In the rows, 128 means zero.
Rotation paths and how fast each direction turns (degrees per step)
Each turn is a multiple of 5 degrees from 10 to 175, or 0.
Each row of a path follows its step; steps can be skipped.

step 5: [133 125 117 127 134 129 135 128 126 126 123 132 131 130 113 135 133 139
 117 112 131 132 132 135 135 125 144 146 132 130 125 127 130 133 124 122
 129 124 133 142 133 132 143 129 139 138 142 121 141 137 139 126 136 141
 131 129 127 120 136 132 135 137 133 125 144 121 127 123 145 127 127 137
 127 129]
step 9: [118 128 124 121 124 126 130 122 133 131 132 126 130 133 130 110 124 115
 126 124 124 134 135 136 120 137 126 122 135 135 141 127 119 114 127 132
 127 131 107 142 132 125 125 131 116 118 128 126 122 129 112 143 129 120
 134 128 126 114 139 116 128 121 132 131 114 119 117 134 125 140 127 134
 133 129]
step 10: [121 126 130 130 133 126 129 138 135 132 124 126 145 138 121 132 140 132
 131 140 120 141 135 119 125 127 132 128 142 133 126 131 116 115 124 129
 131 123 128 134 129 116 132 136 142 120 120 128 117 121 124 136 126 126
 126 134 133 120 142 124 122 116 132 129 128 123 137 141 118 134 114 130
 107 134]
step 11: [117 141 132 125 133 128 120 132 138 143 135 128 148 123 128 131 134 135
 120 139 118 123 125 124 141 131 120 126 123 131 127 125 130 119 134 112
 133 124 129 145 140 138 114 137 126 122 118 129 131 121 138 118 139 132
 124 137 129 129 136 121 136 141 131 130 134 120 136 133 131 136 121 123
 123 132]
step 13: [129 128 124 132 129 134 123 132 136 144 140 126 116 125 112 121 127 131
 132 132 131 119 126 138 129 120 132 125 136 117 129 130 139 135 129 113
 139 132 137 122 128 131 139 118 133 127 136 132 118 128 128 125 132 134
 125 124 123 139 138 145 131 128 137 146 132 127 125 130 125 115 141 127
 110 139]
step 14: [141 127 124 134 128 120 114 135 135 130 145 126 121 121 127 130 122 131
 124 112 130 113 135 135 123 122 127 131 143 116 129 123 129 123 130 131
 117 135 133 132 134 128 118 122 126 120 141 132 119 146 138 122 133 146
 133 124 136 124 131 135 138 133 122 126 121 128 118 117 130 120 126 136
 123 120]
step 18: [123 132 135 126 135 125 122 118 134 134 126 138 137 136 138 112 127 119
 111 133 121 135 131 138 133 128 119 130 138 136 119 139 130 141 129 127
 129 123 134 127 128 138 125 133 121 115 119 118 132 128 116 126 140 119
 122 124 120 124 130 124 132 137 126 141 140 127 135 144 139 144 120 126
 125 130]
step 19: [131 138 126 129 139 118 131 128 123 133 132 138 129 136 130 126 126 132
 125 135 113 120 126 126 123 130 134 135 145 129 128 137 133 142 129 123
 142 122 121 122 122 126 134 136 144 139 131 128 129 125 126 131 148 139
 128 131 130 114 125 118 132 120 112 127 131 114 138 126 130 145 137 127
 118 133]
step 21: [119 123 125 115 135 131 130 127 145 124 130 125 130 123 131 121 125 108
 132 117 133 114 142 127 132 122 128 124 138 128 122 126 117 120 133 121
 128 134 120 127 128 120 115 122 145 125 137 128 112 137 120 125 141 128
 120 125 132 123 134 115 136 125 132 125 122 122 116 124 130 115 130 142
 127 135]
Directions:
[130 127 130 125 128 128 127 129 129 128 130 127 131 128 131 126 129 126
 128 128 126 130 129 130 128 131 128 126 126 126 130 129 123 127 129 132
 129 129 126 128 127 127 130 125 126 126 128 127 129 130 130 127 126 127
 128 123 130 126 128 128 131 133 127 129 129 128 130 129 128 128 131 127
 133 128] => 125
[127 126 132 126 132 126 129 126 127 127 125 129 128 129 128 125 130 129
 128 123 130 127 130 128 131 126 127 127 127 129 128 127 129 129 126 127
 127 129 124 127 132 125 127 133 126 130 130 128 130 130 128 126 131 125
 128 128 127 128 129 129 129 129 125 131 129 130 126 129 125 127 128 127
 129 128] => 115
[130 129 131 129 129 128 128 123 127 129 130 127 125 126 128 129 126 128
 127 130 127 132 126 127 125 129 129 126 129 128 127 127 128 125 127 129
 124 130 130 129 124 128 127 128 127 130 127 124 131 130 127 129 128 128
 132 130 128 127 127 128 127 127 128 131 127 131 124 130 125 126 125 131
 131 128] => 45
[126 127 127 128 129 127 126 129 125 128 129 130 127 133 128 132 130 125
 127 127 128 126 130 124 127 128 129 126 129 132 129 131 130 129 126 129
 131 130 127 129 129 130 128 127 131 129 129 125 128 131 131 129 127 129
 128 128 132 126 128 129 129 128 127 126 127 129 131 129 126 126 128 134
 130 128] => 155

step 0: [115 120 128 115 134 121 132 134 120 137 123 118 133 137 113 121 116 131
 123 119 139 139 119 124 126 130 133 128 131 128 126 123 130 127 127 131
 127 125 137 127 134 116 118 136 113 143 126 123 133 127 139 122 121 145
 129 133 128 121 128 108 141 128 149 124 120 124 124 122 129 119 139 119
 126 118]
step 1: [126 133 144 121 130 128 134 113 123 107 138 120 131 121 129 113 125 130
 139 136 129 130 128 123 139 129 142 129 118 146 141 120 135 121 132 124
 129 129 125 131 128 108 137 131 123 125 112 129 121 123 118 125 122 122
 132 129 117 124 140 127 135 125 127 125 115 133 120 132 131 142 133 128
 118 123]
step 3: [123 121 124 108 133 130 125 143 123 119 120 141 118 121 131 131 122 122
 121 128 125 128 135 130 129 117 134 121 136 136 144 133 121 104 121 130
 140 129 136 131 117 143 128 124 124 127 126 119 129 120 131 122 122 131
 126 140 125 123 127 122 139 124 138 118 109 119 129 138 118 122 139 129
 122 130]
step 6: [137 115 130 137 138 119 139 126 111 120 133 132 125 115 118 121 126 142
 121 134 133 134 120 138 119 125 140 125 140 133 125 118 134 110 107 128
 126 134 131 129 133 122 125 133 122 122 126 114 122 120 131 119 123 127
 131 140 117 122 132 122 124 135 137 126 131 136 109 132 118 121 127 129
 135 126]
step 9: [123 118 128 121 135 128 132 130 126 128 137 121 122 127 134 120 122 122
 118 129 135 129 137 136 129 126 151 133 127 136 124 134 134 123 123 133
 141 116 133 121 118 125 126 125 118 139 140 139 120 129 135 113 134 113
 129 132 130 117 124 117 139 132 129 147 115 137 116 125 117 131 144 124
 135 122]
step 16: [134 142 127 121 115 120 129 136 143 122 139 130 131 126 122 124 130 117
 145 132 124 129 131 109 135 122 142 122 125 144 112 133 134 129 126 126
 129 126 134 127 141 115 136 129 120 124 103 124 130 119 129 121 117 129
 123 125 118 114 128 124 126 137 123 127 117 125 128 138 127 123 127 128
 120 117]
step 17: [133 128 134 131 117 122 123 132 128 108 124 136 139 140 118 139 126 133
 116 141 127 131 115 137 125 132 135 137 133 137 129 126 132 117 126 131
 137 124 128 124 129 140 115 135 121 116 132 134 136 123 117 127 128 128
 143 124 122 120 129 113 132 129 147 125 119 120 105 130 122 127 128 123
 131 119]
step 18: [126 127 138 113 132 136 146 135 114 122 139 124 139 130 124 129 116 134
 132 123 118 134 137 138 124 113 127 114 128 132 140 134 139 123 119 131
 146 130 119 132 126 132 125 113 120 136 118 127 127 119 140 126 120 125
 125 138 129 133 130 126 124 132 146 131 118 132 130 131 125 136 147 127
 123 128]
step 21: [123 130 117 129 136 112 133 130 129 124 135 136 124 131 130 140 134 133
 137 116 129 136 128 129 130 136 132 116 130 135 131 136 145 115 112 127
 137 145 140 129 129 119 121 136 122 134 128 129 121 128 131 120 126 126
 119 129 122 127 128 134 127 126 145 130 123 129 109 137 106 128 126 129
 129 110]
Directions:
[130 123 128 131 128 127 129 130 129 125 126 127 128 127 130 125 125 128
 131 129 131 126 129 125 128 126 128 132 128 126 129 125 128 129 126 129
 123 131 129 130 129 127 131 127 129 128 128 124 127 127 127 127 130 129
 127 128 126 130 132 129 126 129 127 130 128 129 127 133 130 128 128 128
 130 129] => 80
[128 130 125 126 131 125 125 126 129 130 129 129 130 130 126 125 127 129
 127 128 129 127 129 126 126 128 129 127 128 127 130 130 125 133 125 128
 126 125 128 125 126 127 129 127 130 130 125 127 133 127 127 129 126 130
 127 132 128 129 129 130 132 127 128 126 127 129 129 128 132 129 128 127
 129 127] => 95
[129 130 128 129 129 130 125 128 127 125 132 125 129 126 127 130 127 129
 127 130 128 127 127 128 130 127 126 128 129 125 128 126 129 129 131 127
 127 125 125 127 128 129 127 127 127 133 128 126 128 128 131 126 130 130
 129 130 126 124 126 126 124 127 128 127 130 132 128 129 128 126 127 129
 134 128] => 160
[127 127 128 127 127 124 128 128 128 131 125 127 127 127 127 126 132 128
 126 126 128 125 130 127 130 131 125 131 128 131 126 126 128 128 127 126
 127 129 127 130 130 128 130 128 127 132 127 129 129 131 132 127 129 127
 126 129 128 123 127 128 131 127 130 132 132 129 128 130 129 128 128 127
 125 125] => 70
